In the data rows, 128 means zero.
Some points, one per row:
[112 134 161 150 118 139 160 122 165  97  74 140  89 116 109  76 176 141  90 109 178 148 134 112  86  89 119 126  84 162 133 155]
[193 129 153 105 131  91 128 147 171  68 129 128 106 159 176 153 116 126  63 132 148 141 150 149 172 140 142  83 195  89 138 125]
[136 131 131  92  81  93  86 123 124 104 184  77  96 185 169 124 146 125 191  86 101 164  94 182 192 137 154 134 127  76 108  75]
[146 100 104  91 137 106 131 142 143  99 136 124 215 166 149 189  55  77  43 163 123 127 193 144 160 166 133 146 209  93 130 133]
[ 92 153 141 104 112  74  76 110 119 150 145 102  79 167 103  90 195 135 253 103 111 163  90 155 137 125 136 116  83 142  52  75]
[137 108 148 124 117 164 129 131 129 115 134 120 163 117 114 133 113  99 110 134 140 139 114 130 143 119 156 110 117 127 110 154]
[122 108 106  96 111 122 149 108 129 139 147 100 161 162  99 150 136  89 127 123 142 165 125 131 158 113 144 124 144  38  95  79]
[ 85 142 160 149 148 123  99 123  99 141 131 129 118 103 106 104 124 129 151 150 121 129 116 110 103 118  96 127  70 176 123 153]
[ 75 108  69 116 112 147  88 126 101 193 133  85 184 162 119 126 146  99 241 160  67 112 103 187 118 141 110 164  65 125  80 104]
[162  83 104 146 144 186 138 159 125 133 103 156 195  72 109 156 118 117  60 154 144 111 125 104 126 146 146 123 163 184 143 202]
[119  96  63 116 135 148  84 149 106 196 138 108 167 131 126 145 119 116 164 174  93 118 111 168 140 146 117 138 112 123  99 142]
[117 152 146 136 139 157 139 118 115 142 109 137  98 109 131 117  95 138 139 146 143  99 141 124 114 130 120 124 116 119 105 115]
[ 66 111 119 137 129 158 127 113 104 192 110 125 180 147  71 113 145 120 250 145  91  97  88 138 114 113 114 166  61 153  78  97]
[108 114  64 125 140 123 112 122  95 183 135 128 163 117  82 171 128 140 195 175 122 134 100 135 152 154 116 147 107 119  98 102]
[162 139 172 109 123 104 117 143 158  86 128 127  77 152 167 118 134 138  99 129 136 137 128 151 163 121 134  90 140 112 127 131]
[173 140 188 141 113 106 152 123 174  47 149 136  80 135 192  86  88 135  61  97 156 150 184 110 107  72 163 125 157 120 133 134]
[106 101  80 126 142 150 101 158 114 165 106 135 206 129  94 165 144 101 138 151  85  98 114 146 119 159  97 140 119 162 157 149]
[110 129 127 141 114 166 121 127 130 182 130 134  96 118  89  95 182 163 191 113 132 128  69 136 125  85 126 125  63 124 127 131]
[ 91 141  93 121 127 102  84 114 106 143 124 108 128 155 116 140 166 149 223 137 114 130  84 178 137 156 113 147  92 130 108  84]
[136 115 141 140 134 124 155 145 131  76 138 143 158 128 170 138  77 135  72 155 119 102 159 119 132 126 113 166 155 163 185 179]
[ 68 167 150 178 144 159 114 129  96 152  84 149  80  78 115  71 154 172 171 130 129  99 110 117  40 114  78 149  29 223 154 171]
[111 117  83 114 136 166 112 125  87 188 124 122 185 126  98 171 105 107 185 169 116  90 116 150 149 162 129 132 142  92  82  88]
[146 115  99 151 142 160 162 146 120 127  88 151 158  75 136 147 120 116  62 166 118  95 144 101 106 178 107 130 158 187 163 185]
[178 177 186 102  99  51 132 122 199  25 167 154  55 169 173 145 109 111  89  68 150 160 177 122 163 110 156  75 186  59 158  68]
[168 144 144 130 121 119 184 130 184  48 121 142 108 134 171 123  89 130   0  96 161 135 208 109  93 108 135 138 178 107 176 131]
[ 77 116  98 126 117 175 145 121  99 185 107 153 159  98  55 140 154 114 180 144 114 124  75 115 138 141 101 130  76 153 134 139]
[149 114 129 108 118 127 115 129 126 134 152 107 140 152 102 157 146 136 125 106 140 155 103 125 188 136 151 123 163  85 137 102]
[158 113 127 120 152  93 129 135 151  91 145 150 190 136 126 169 112 100  60 109 127 133 165 110 128 139 144 123 196 124 158 121]
[131 160 182 137 102  59 132 111 162  84 157 114   6 160 170  68 148 164 139  86 160 181 140 112 134  64 125 124  95 102 132 114]
[131 146 172 101  88  49 115 113 135  58 195  90  70 196 171 118 128 148 178  91 129 179 116 150 212  99 138 147 127  79 131  82]
[145 131 164 173 197 153 184 129 127  78  79 176 169  49 150 132  50 136   0 173 149  86 195  64  59 157 101 139 169 208 196 215]
[ 67 147 134 143 125 174  86 141 103 196 108 154 108  96  70 105 158 133 233 122 101  91  76 136 101 123  99 126  46 182 113 122]
[115 126 126 124 132 146  74 135 116 148 120 124 160 123  94 120 155 130 152 109 120 125 104 145 108 140 144 135 117 182 113 138]
Here are 12 more points, each followed by its number:
[128 149 188 143 101  87 162 100 152 106 137 102  15 147 138  56 172 166 168  80 152 169 116 102 114  54 138 115  77  98  90  86] 0
[ 82 148 158 104 111 131  95 125  86 162 128 102  68 130  79  93 167 158 180  95 153 162  83 130 162 128 123 138  85 142 100 115] 1
[106 185 220 120  65  92 103 107 142  95 178 109   0 160 129  47 168 161 227  46 137 177  89 128 159  67 150 104  63 108  92  77] 2
[101  98 105 160 172 156 117 137 106 185  94 146 164  84  99 114 143 128 137 194 129 108  99 117  91 119  95 119  79 182 118 199] 3
[139 117 110 113 130  75 109 118 138 114 141 115 143 167 134 167 115 111 147 145 137 149 156 133 160 133 147 120 173  92  83  84] 4
[146 143 129  90 116  70  89 106 118 102 168 105 105 172 136 158 127 149 161 128 152 173 104 161 210 148 151 109 152  69 127  83] 5
[129 175 201 136 113  94 105 119 150  76 123 126  31 132 147  54 165 174 129  67 162 162 135 126  97  95 140 122  93 181 121 131] 6
[174 108 104  83 142  97 141 119 145  99 156 125 200 173 140 222  60  86 101 148 138 117 174 142 196 164 167 111 242  24  99  50] 7
[138 115  99  95  99 127 152 146 147 116 109 130 149 167 107 167 147 109 145 126 118 123 127 148 188 159 122 138 167 109 119  88] 8
[121 124 113 172 173 202 147 139 104 162  74 171 170  55 126 145  65 124  80 196 139  53 160 104  68 153 110 138 135 175 137 183] 9
[ 85 132 129 143 106 178 102 136  93 165 101 103  98 102 108  75 180 147 186 114 127 129  86 140  95 122 123 134  50 175 101 154] 10
[108 144 133 135 151 124 130 115 113 134 138 144 135 113 152 116  85 122  92 155 127 105 146 122  98 148  98 139 114 152 154 156] 11
Which three of these numbered points are nearest to each point below, ignoring the 3 directions in which the first points spread most? Their numbers follow each, nearest first.
[ 88 141 157 119  93 111 108 114 107 155 158 108  69 164 109  92 157 157 244  82 113 143  79 145 165  97 130 147  80 115  95  78] > 2 6 1
[ 76 159 142 173 161 163 128 113  85 163 105 153 101  62 141  69 100 163 112 164 126  84 122 112  51 135  72 158  50 212 156 207] > 11 9 5
[ 70 146 126 149 141 154  74 118  64 198 113 115  93 101  87  93 174 196 235 151 133 127  44 152 121 141 107 134  28 191 108 151] > 5 1 6
[140 119 121 105 139 119 130 144 126 105 123 135 156 133 122 169 103 117  41 125 152 147 167 115 158 153 132 127 193 122 155 140] > 1 6 5
[138 118 138 119 105 140 123 133 142 125 156 137 155 147 110 142 118 102 147 118 107 121 119 123 159 121 148 117 141 119 123 116] > 2 6 10
[140 104 130 159 142 139 190 127 147 115 108 149 147  95 120 118 126 124  77 143 140 118 150  81  82  92 121 132 129 142 135 156] > 0 4 3
[101 133 117 157 164 195 136 134  86 185  82 151 134  63 107 125  91 142 128 183 144  67 131 112  85 144 109 137 106 166 118 161] > 9 7 4
[136 171 190 118 126  44 112  81 140  84 182  89  50 174 156  99 151 172 173  83 144 179  99 141 159 104 147 101 127  67 118  67] > 5 11 4
[144 169 193 107 104  51  90 107 158  69 165 103  54 187 142  92 165 149 158  49 156 191 124 142 149 101 169 103 138 113  96  72] > 6 4 2
[133 112 118 132 148 147  91 140 135 135 117 146 203 118 111 151 121 111  96 130 122 118 136 128 101 148 153 129 161 187 130 151] > 6 2 4
[118 122 117 112 151 133 110 137 117 138 117 117 193 153 116 152 135 100 128 109  84 107 144 146 116 163 131 139 160 135 144  98] > 6 2 11
[105 144 134 156 111 161 129 127 102 165 111 115  49  95 118  58 170 177 169 101 139 139  93 111  96 104 122 142  63 179 109 155] > 10 0 6
[164 141 155 115 129  41 128 115 170  62 145 115  91 170 167 137 106 121  97 121 158 177 182 122 150 117 149 116 185  77 102  86] > 4 7 6
[106  93  74 131 120 192 156 167 120 183  59 155 165 101  83 144 146 126 154 167 106  76 121 134 118 168  96 170 121 197 124 155] > 8 10 6
[108  95  78 143 140 194 164 130 105 173  96 126 196  91  96 132 115  96  87 167 135 112 144 105  82 123 114 146 116 131 120 164] > 0 10 3
[ 69 145 157 181 145 159 115 127 109 186  81 134  55  68 111  31 181 167 168 157 144 122  81 114  56  89  80 125   7 211 110 200] > 3 10 0
[ 82 107  95 162 138 221 118 147  82 189  71 123 176  58  90 105 155 121 151 151 112  89 101 128  61 146 105 146  67 227 129 199] > 10 6 2
[123 113 129 104 100 109  94 118 112 158 189  99 127 173 102 145 142 106 240  98  95 155  79 145 193 120 158 116 124  66  73  51] > 2 0 7
[107 183 179 124 124  75 119  98 132  83 158 132  60 148 166  93 105 142 128 124 146 146 139 136 133 123 111 118 101 115 139 111] > 11 5 9
[149 152 139 126 128 105 100 122 129 119 168 151 100 122 140 140 110 144 121 114 144 133 119 120 159 124 144 115 144 116 158 130] > 5 2 11
[180  96  74 118 151 101 162 137 136 107 120 125 187 137 149 216  98 111  76 164 120 116 169 121 167 189 137 131 235  89 140 103] > 4 8 7
[172 152 168 121  94  86 160 124 168  52 137 111  30 139 189  88 134 155  63  81 175 180 161 111 143 102 152 115 160 105 142 128] > 10 6 0
[143  71  82  78 130 118 111 140 113 142 137  94 224 161  85 205 135  92 109 136 126 164 115 138 212 182 155 130 208  98 103 107] > 1 6 10
[114 146 134 141 127  90 128  92 119 141 136 125  93 145  93 127 187 149 255 117 119 130  61 126 143 112 134 106  90 104  83  51] > 7 4 0
[136 116  93  83 104 105  75 127 125 142 164  98 173 166  95 159 158 122 190 125 120 168  89 177 190 151 162 117 131  96  79  86] > 6 10 2
[135 148 127 122 145  88 142 120 142  84 139 155 156 133 170 159  64  99  44 161 129 113 182 125 119 157 108 130 171 113 167 141] > 11 9 4
[154 148 200 147 165 115 209 142 177  64  62 168  68 109 161 107 134 148   0 129 151  95 186  80  76 129  77 111 164 178 203 183] > 8 4 0
[152 143 115 122 121  80 119 120 128 131 181 114  84 139 164 136 122 132 135 112  99 150 135 124 142 121 127 123 149  86 143  93] > 11 9 4
[101 128 105  79 102  66  97 105 125 164 170 113 143 209  76 148 187 115 249 103 113 164  82 163 198 118 151 123 119  63  71  34] > 4 8 7
[ 98  73  71 116 145 164  92 140  72 198 113  95 218 116  68 167 146 110 154 159 117 143  81 136 159 173 127 145 129 155  93 153] > 1 10 6
[115 138 153 156 148 122 133 124 136 134 105 134  74  98 136  82 150 146 119 147 156 136 121 112  91  99 103 111  82 163 124 174] > 3 4 0
[106 119 109 209 167 255 144 173  85 175  43 174 154   0 103  99  87 149  28 179 141  59 147  81   2 144  83 148  74 255 184 255] > 10 9 6
[ 94 129 117 148 125 182  99 140  96 172 103 125 114  73 105  78 179 157 165 152 124 122  75 142  89 128 115 136  40 212 109 191] > 10 6 3
[161 102 107 105 119 126 183 160 170  87  86 150 160 144 131 175 112 111  69 144 134 109 176 124 156 154 126 141 195 135 139 128] > 8 4 6
[101 155 166 131 102 133 154 102 136 127 127  97  32 130 116  52 165 142 141  80 169 172 122 109  94  69 134 118  66  87  92 108] > 0 10 2
[124 101  74 109 142 138 100 119  96 217 146 110 181 153  77 176 137 131 218 126  94 119  93 151 172 149 149 149 156  76  76  58] > 7 0 4
[138 151 157 193 184 159 154 126 126 110  97 156 117  49 173  87 106 171  44 153 141  84 140  97  43 124  98 130 104 206 199 220] > 11 3 5
[171 134 168  43  92  54  90 121 155  62 172  62 111 251 137 176 142 124 139  47 156 186 138 179 253 142 199 106 234   0  90   0] > 1 6 8
[111  97  68 117 111 154 104 133  89 200 133  95 152 124  87 127 169 127 195 129 107 141  81 146 153 144 135 145 112 131  86 116] > 10 6 0
[131 144 175 207 157 194 162 152 147 108  61 170  76  30 188  37 111 170  22 122 151  72 166  87   0  82 108 140  84 244 182 244] > 10 9 6
[137 108 101 115 154 117 109 123 120 136 123 111 190 168 132 183 106 131 161 153 110  98 124 168 155 161 139 148 165  92 110  84] > 7 9 4
[109 122 115 105  95 143 141 143 127 154  95 129 101 143  92 126 174 143 199 121 122 124 104 142 161 136 114 143 107 151  95  98] > 8 6 10
[127 108 105 129 149 162 124 124 117 163 108 123 190 126 119 153 138 124 148 166 113 100  95 154 126 143 125 119 113 114 134 138] > 3 10 9
[139 165 201 170 149 116 165 121 155  66  90 136  43 105 190  72 108 184  81 129 169 112 164 107  68 107 118 133 116 164 150 151] > 9 4 11
[198 190 241 189 165  77 232  89 195   0 130 157  32  86 248  61  73 178   0  71 179 132 221  48  25  78 138 110 184 130 224 160] > 7 9 11
[160 137 174 139 121 102 181 131 169  77 122 134  59 128 157  95 133 164  78 105 156 145 167 100 116  91 135 133 148 119 127 129] > 0 4 8
[ 88  47   0  96 139 194 105 148  71 255 123 144 255 124   1 253 138  46 213 195  63  96  64 150 192 208 113 148 143 117 114 110] > 8 2 1
[110 176 152 128 111 108  98 106 108 140 156 101  36 137 118  87 164 189 194  81 137 161  96 130 130 108 138 140  76 105 110  74] > 5 1 6
[146 131 133 153 139 132 142 130 152 112 123 165 141 123 133 143 100 134  67 121 147 112 162 111 105 103 128 137 153 117 167 132] > 7 9 4
[167  84  62 148 182 147 176 150 153 123  82 165 249 115 150 208 112 107   0 160  98  72 166 131  92 176 103 137 211 130 242 171] > 8 11 3
[131 169 185 105 101  79 138 115 156  64 150 115  40 157 183  81  98 140  80  95 153 162 180 124 138  97 140 129 132 107 121 114] > 11 9 6
[129 220 255 159 110  73 162 107 174  22 106 134   0 108 198   0 168 211  92  51 196 166 139  94  72  72 123 106  74 186 136 148] > 6 10 4
[ 56 141 127 171 143 216 137 132  82 221  68 141  82  53  84  60 140 151 182 157 122  82  96 111  48 116  71 142  16 204 100 173] > 9 0 10
